In the data rows, the value 50 means zero.
What is the hidden score of each row? Scores go from 0 to 40, and 20 is about the middle. The score is a weighted sum of the row's numbers plus the product of two more (or one squared), each taken from its middle value.
tensor([63, 58, 56, 59, 62, 52, 36, 58, 69, 46, 43, 41, 51, 38, 55, 42,
        44, 49]) >> 16
tensor([41, 35, 56, 52, 42, 40, 48, 64, 48, 61, 47, 63, 58, 60, 44, 45,
        54, 51]) >> 24
tensor([53, 43, 43, 39, 41, 59, 67, 36, 42, 46, 62, 49, 45, 52, 54, 56,
        48, 49]) >> 14
tensor([46, 34, 25, 40, 41, 53, 59, 20, 48, 34, 70, 39, 19, 53, 60, 68,
        71, 60]) >> 27
tensor([55, 50, 58, 56, 59, 57, 56, 60, 38, 74, 36, 55, 50, 43, 48, 34,
        51, 44]) >> 17
tensor([59, 57, 55, 57, 63, 56, 45, 57, 56, 55, 40, 47, 51, 39, 52, 40,
        46, 46]) >> 17
tensor([41, 33, 56, 53, 45, 41, 50, 62, 46, 63, 46, 61, 57, 59, 43, 46,
        54, 53]) >> 22
tensor([55, 50, 56, 56, 62, 58, 52, 56, 45, 69, 35, 52, 51, 44, 51, 37,
        50, 44]) >> 12
tensor([53, 38, 48, 39, 37, 67, 74, 37, 43, 47, 63, 51, 48, 50, 58, 51,
        44, 48]) >> 13
tensor([52, 51, 49, 43, 44, 54, 63, 43, 45, 49, 58, 49, 52, 51, 55, 54,
        44, 46]) >> 20
tensor([52, 47, 40, 41, 40, 51, 61, 36, 41, 47, 60, 47, 44, 54, 55, 58,
        51, 51]) >> 12
tensor([70, 58, 54, 62, 72, 57, 39, 59, 62, 57, 35, 44, 44, 31, 49, 33,
        48, 46]) >> 19
tensor([39, 40, 55, 51, 37, 33, 42, 66, 54, 51, 48, 64, 62, 64, 44, 51,
        54, 52]) >> 29
tensor([33, 65, 70, 41, 41, 63, 70, 45, 56, 48, 65, 50, 66, 48, 60, 52,
        27, 44]) >> 17
tensor([43, 59, 62, 46, 47, 58, 54, 50, 53, 42, 55, 44, 64, 47, 62, 54,
        34, 45]) >> 27
tensor([48, 48, 37, 48, 45, 39, 45, 39, 41, 45, 56, 50, 41, 60, 48, 59,
        61, 58]) >> 19
tensor([38, 63, 65, 43, 44, 59, 63, 45, 55, 47, 57, 46, 64, 48, 60, 54,
        31, 43]) >> 14
tensor([62, 58, 55, 57, 61, 50, 38, 59, 67, 47, 43, 42, 52, 38, 54, 43,
        44, 48]) >> 20
tensor([47, 46, 42, 50, 49, 42, 46, 47, 46, 47, 50, 54, 48, 57, 45, 53,
        55, 54]) >> 18
tensor([49, 49, 36, 49, 46, 40, 46, 39, 42, 44, 56, 51, 40, 61, 46, 58,
        61, 58]) >> 17
tensor([53, 62, 60, 52, 54, 52, 40, 56, 65, 41, 50, 42, 59, 44, 63, 52,
        37, 49]) >> 23
tensor([35, 67, 71, 41, 39, 58, 63, 47, 56, 43, 60, 49, 72, 48, 67, 58,
        25, 43]) >> 17
tensor([50, 51, 47, 45, 43, 50, 58, 43, 45, 49, 55, 48, 51, 52, 54, 53,
        46, 49]) >> 14
tensor([52, 51, 53, 52, 51, 52, 49, 53, 48, 51, 45, 49, 54, 46, 51, 48,
        46, 48]) >> 22
tensor([46, 53, 32, 50, 45, 33, 38, 38, 40, 39, 58, 50, 38, 66, 38, 63,
        70, 63]) >> 22
tensor([74, 60, 54, 63, 77, 60, 43, 61, 56, 65, 31, 45, 40, 26, 46, 26,
        49, 44]) >> 28
tensor([70, 60, 54, 62, 70, 57, 38, 60, 63, 56, 36, 43, 44, 31, 49, 33,
        48, 47]) >> 18
tensor([50, 48, 33, 45, 41, 41, 52, 35, 37, 44, 61, 48, 36, 59, 48, 61,
        61, 59]) >> 17
tensor([30, 69, 71, 43, 40, 58, 63, 45, 58, 42, 64, 48, 71, 48, 65, 59,
        25, 44]) >> 21
tensor([57, 59, 56, 54, 58, 55, 45, 55, 57, 49, 44, 45, 53, 41, 54, 46,
        43, 49]) >> 16
tensor([48, 45, 42, 49, 50, 40, 46, 48, 47, 47, 50, 54, 48, 57, 48, 54,
        56, 55]) >> 25
tensor([56, 56, 56, 54, 60, 56, 45, 54, 59, 49, 45, 46, 54, 40, 58, 44,
        46, 47]) >> 20
tensor([52, 51, 40, 44, 44, 46, 56, 40, 42, 46, 56, 48, 44, 56, 51, 58,
        52, 53]) >> 16
tensor([39, 62, 66, 44, 43, 60, 63, 49, 55, 45, 61, 46, 64, 47, 58, 54,
        32, 44]) >> 17
tensor([57, 60, 57, 55, 56, 53, 38, 57, 68, 43, 47, 43, 56, 41, 59, 48,
        40, 51]) >> 24
tensor([45, 41, 50, 52, 47, 40, 45, 56, 47, 53, 45, 56, 54, 57, 46, 50,
        55, 52]) >> 20
tensor([51, 50, 48, 48, 48, 48, 54, 48, 45, 48, 51, 49, 52, 51, 54, 53,
        49, 49]) >> 18
tensor([46, 45, 45, 51, 47, 41, 45, 52, 47, 49, 48, 55, 50, 57, 46, 51,
        56, 53]) >> 22
tensor([44, 47, 34, 54, 51, 32, 31, 47, 51, 37, 51, 54, 44, 66, 26, 61,
        69, 60]) >> 28
tensor([51, 49, 39, 44, 44, 46, 56, 38, 43, 48, 59, 48, 43, 56, 52, 59,
        53, 53]) >> 13
tensor([71, 57, 52, 62, 73, 56, 38, 60, 60, 57, 35, 43, 43, 30, 48, 33,
        48, 44]) >> 20
tensor([45, 43, 42, 53, 48, 38, 38, 53, 49, 43, 49, 58, 49, 62, 39, 55,
        59, 55]) >> 28
tensor([50, 50, 48, 51, 49, 48, 50, 50, 47, 51, 48, 51, 52, 52, 52, 50,
        51, 51]) >> 17
tensor([46, 44, 53, 54, 53, 50, 51, 58, 44, 64, 41, 57, 54, 52, 46, 42,
        53, 49]) >> 17
tensor([52, 52, 53, 48, 51, 53, 52, 50, 49, 48, 48, 48, 54, 47, 54, 49,
        45, 48]) >> 19
tensor([42, 43, 46, 53, 47, 35, 37, 57, 53, 46, 46, 58, 55, 63, 37, 56,
        58, 54]) >> 23
tensor([38, 37, 49, 53, 41, 32, 42, 60, 50, 51, 47, 60, 58, 62, 35, 55,
        56, 53]) >> 23
tensor([71, 57, 55, 63, 71, 57, 38, 60, 62, 57, 36, 43, 45, 31, 49, 32,
        47, 44]) >> 18
tensor([44, 58, 56, 44, 46, 58, 63, 48, 49, 48, 57, 49, 57, 49, 53, 52,
        40, 46]) >> 21
tensor([44, 40, 51, 52, 44, 40, 47, 61, 48, 58, 45, 59, 54, 60, 44, 48,
        56, 52]) >> 21
tensor([52, 51, 52, 41, 43, 59, 68, 42, 47, 50, 62, 49, 53, 51, 55, 52,
        40, 46]) >> 26
tensor([59, 55, 55, 55, 61, 54, 45, 56, 58, 50, 44, 45, 53, 40, 53, 43,
        45, 47]) >> 21
tensor([58, 58, 56, 54, 57, 56, 45, 55, 56, 49, 43, 46, 54, 41, 56, 45,
        44, 48]) >> 20
tensor([49, 43, 33, 41, 42, 48, 59, 31, 41, 43, 62, 46, 34, 55, 49, 62,
        59, 55]) >> 12
tensor([48, 46, 47, 51, 47, 44, 42, 52, 49, 48, 47, 55, 51, 57, 48, 52,
        56, 53]) >> 26
tensor([53, 52, 53, 53, 55, 54, 49, 54, 47, 55, 42, 50, 53, 45, 49, 45,
        49, 47]) >> 19
tensor([57, 60, 55, 55, 58, 56, 44, 55, 55, 49, 45, 46, 54, 42, 55, 44,
        45, 48]) >> 26
tensor([43, 63, 62, 46, 48, 58, 56, 50, 52, 45, 56, 46, 63, 47, 60, 55,
        35, 44]) >> 22
tensor([49, 51, 41, 48, 46, 44, 50, 43, 45, 47, 53, 51, 46, 56, 52, 55,
        54, 55]) >> 16
tensor([53, 52, 48, 43, 43, 55, 62, 43, 47, 49, 58, 48, 52, 52, 55, 54,
        44, 47]) >> 15
tensor([48, 53, 32, 50, 45, 34, 39, 38, 39, 39, 59, 50, 37, 66, 40, 62,
        70, 61]) >> 24
tensor([71, 62, 54, 63, 77, 65, 42, 59, 52, 65, 31, 47, 41, 30, 40, 28,
        48, 45]) >> 16
tensor([38, 40, 50, 52, 40, 37, 41, 61, 51, 50, 47, 60, 58, 64, 39, 54,
        56, 52]) >> 28
tensor([55, 48, 42, 41, 43, 49, 61, 38, 48, 47, 59, 46, 45, 53, 55, 58,
        49, 51]) >> 38
tensor([37, 33, 54, 51, 41, 36, 43, 63, 51, 55, 48, 63, 61, 64, 39, 50,
        54, 55]) >> 25
tensor([54, 52, 53, 52, 54, 55, 49, 51, 48, 51, 44, 48, 53, 45, 56, 47,
        48, 48]) >> 21
tensor([50, 49, 56, 39, 39, 65, 73, 41, 45, 52, 65, 51, 53, 49, 57, 49,
        39, 46]) >> 17
tensor([50, 57, 54, 46, 48, 56, 57, 49, 47, 48, 53, 47, 55, 48, 57, 52,
        42, 46]) >> 18
tensor([52, 63, 60, 51, 49, 52, 41, 57, 65, 39, 51, 40, 60, 44, 63, 52,
        35, 49]) >> 36
tensor([43, 42, 49, 52, 48, 42, 44, 56, 49, 53, 46, 56, 54, 57, 44, 51,
        55, 53]) >> 19
tensor([46, 45, 38, 51, 50, 37, 39, 45, 47, 43, 51, 54, 46, 62, 44, 57,
        61, 57]) >> 20
tensor([52, 46, 42, 42, 42, 51, 62, 38, 43, 48, 59, 48, 47, 54, 52, 56,
        49, 50]) >> 17
tensor([44, 43, 42, 52, 49, 34, 39, 52, 52, 44, 48, 56, 49, 61, 38, 56,
        61, 56]) >> 32
tensor([66, 56, 54, 60, 66, 53, 38, 59, 64, 53, 39, 43, 49, 34, 51, 38,
        45, 49]) >> 16
tensor([51, 54, 48, 44, 45, 51, 58, 44, 43, 48, 54, 50, 52, 51, 52, 54,
        46, 48]) >> 20
tensor([50, 59, 55, 47, 50, 56, 56, 49, 47, 47, 54, 47, 58, 49, 55, 52,
        42, 47]) >> 19
tensor([48, 52, 29, 47, 40, 36, 44, 30, 33, 40, 63, 45, 32, 66, 44, 67,
        70, 64]) >> 25
tensor([48, 53, 30, 47, 42, 37, 46, 30, 31, 42, 61, 48, 32, 64, 47, 66,
        70, 63]) >> 26
tensor([59, 55, 55, 58, 63, 53, 47, 59, 50, 62, 36, 49, 48, 37, 42, 37,
        48, 46]) >> 22
tensor([31, 66, 71, 40, 38, 63, 70, 46, 58, 49, 69, 50, 67, 47, 59, 53,
        26, 43]) >> 18
tensor([42, 40, 53, 53, 45, 41, 46, 60, 49, 59, 45, 58, 56, 59, 43, 49,
        56, 52]) >> 19
tensor([47, 55, 32, 50, 47, 33, 37, 38, 42, 41, 57, 51, 37, 66, 37, 63,
        71, 60]) >> 23
tensor([44, 42, 49, 53, 48, 42, 45, 57, 48, 55, 46, 57, 53, 56, 46, 49,
        55, 52]) >> 22
tensor([48, 45, 38, 51, 49, 34, 38, 45, 50, 43, 51, 53, 43, 61, 43, 58,
        61, 59]) >> 19
tensor([45, 62, 63, 44, 46, 58, 56, 51, 51, 44, 54, 45, 62, 47, 61, 54,
        35, 44]) >> 20
tensor([43, 34, 56, 52, 46, 41, 52, 62, 49, 63, 46, 63, 57, 60, 46, 45,
        53, 54]) >> 38
tensor([47, 47, 44, 50, 47, 42, 45, 49, 47, 48, 49, 53, 48, 56, 47, 53,
        57, 56]) >> 19
tensor([46, 57, 58, 44, 46, 58, 61, 48, 49, 47, 57, 47, 58, 49, 55, 53,
        39, 45]) >> 19
tensor([32, 34, 52, 53, 37, 28, 34, 64, 62, 43, 48, 64, 70, 68, 36, 59,
        52, 51]) >> 26
tensor([60, 54, 55, 57, 64, 57, 44, 54, 58, 54, 40, 45, 51, 39, 53, 41,
        45, 48]) >> 12
tensor([54, 50, 56, 56, 59, 54, 52, 58, 41, 67, 36, 51, 51, 43, 49, 38,
        52, 46]) >> 17
tensor([63, 59, 58, 58, 72, 63, 56, 58, 35, 81, 30, 50, 43, 32, 48, 27,
        49, 43]) >> 21
tensor([33, 37, 51, 53, 38, 28, 34, 65, 59, 40, 47, 61, 68, 70, 34, 61,
        51, 54]) >> 22
tensor([46, 55, 29, 48, 41, 35, 45, 30, 30, 41, 64, 47, 31, 67, 44, 67,
        73, 64]) >> 29
tensor([57, 59, 58, 54, 56, 50, 38, 58, 67, 42, 47, 41, 56, 42, 58, 48,
        40, 50]) >> 17
tensor([41, 43, 37, 55, 50, 30, 30, 53, 55, 36, 48, 58, 49, 65, 26, 61,
        64, 57]) >> 26
tensor([54, 55, 53, 51, 55, 53, 49, 51, 48, 51, 45, 48, 54, 45, 51, 48,
        47, 47]) >> 19
tensor([43, 42, 48, 52, 46, 41, 45, 56, 47, 53, 47, 57, 53, 58, 44, 51,
        56, 53]) >> 22
tensor([33, 65, 70, 40, 39, 62, 70, 47, 60, 49, 67, 50, 66, 47, 58, 53,
        27, 43]) >> 22
tensor([67, 61, 58, 58, 73, 64, 52, 59, 37, 79, 30, 49, 41, 30, 48, 25,
        48, 44]) >> 19
tensor([64, 56, 56, 59, 68, 60, 50, 58, 46, 70, 32, 48, 45, 33, 47, 30,
        49, 45]) >> 17
tensor([50, 53, 48, 45, 42, 52, 60, 46, 43, 48, 57, 49, 51, 52, 56, 54,
        46, 48]) >> 20
tensor([49, 58, 59, 49, 51, 55, 50, 52, 54, 46, 50, 45, 59, 45, 58, 52,
        40, 48]) >> 17
tensor([45, 53, 31, 50, 45, 33, 36, 39, 39, 39, 57, 51, 38, 66, 36, 63,
        72, 60]) >> 30
tensor([52, 62, 59, 51, 52, 53, 43, 55, 66, 41, 52, 42, 60, 43, 67, 51,
        38, 49]) >> 25
tensor([47, 44, 46, 52, 48, 42, 44, 53, 49, 50, 46, 54, 50, 58, 45, 50,
        56, 53]) >> 18
tensor([52, 43, 43, 40, 39, 56, 68, 38, 40, 46, 62, 49, 46, 51, 51, 55,
        48, 48]) >> 16
tensor([52, 48, 41, 43, 42, 45, 58, 39, 43, 47, 59, 49, 44, 55, 51, 57,
        51, 53]) >> 22
tensor([53, 28, 38, 37, 42, 67, 69, 32, 48, 39, 65, 48, 37, 50, 58, 55,
        54, 49]) >> 14
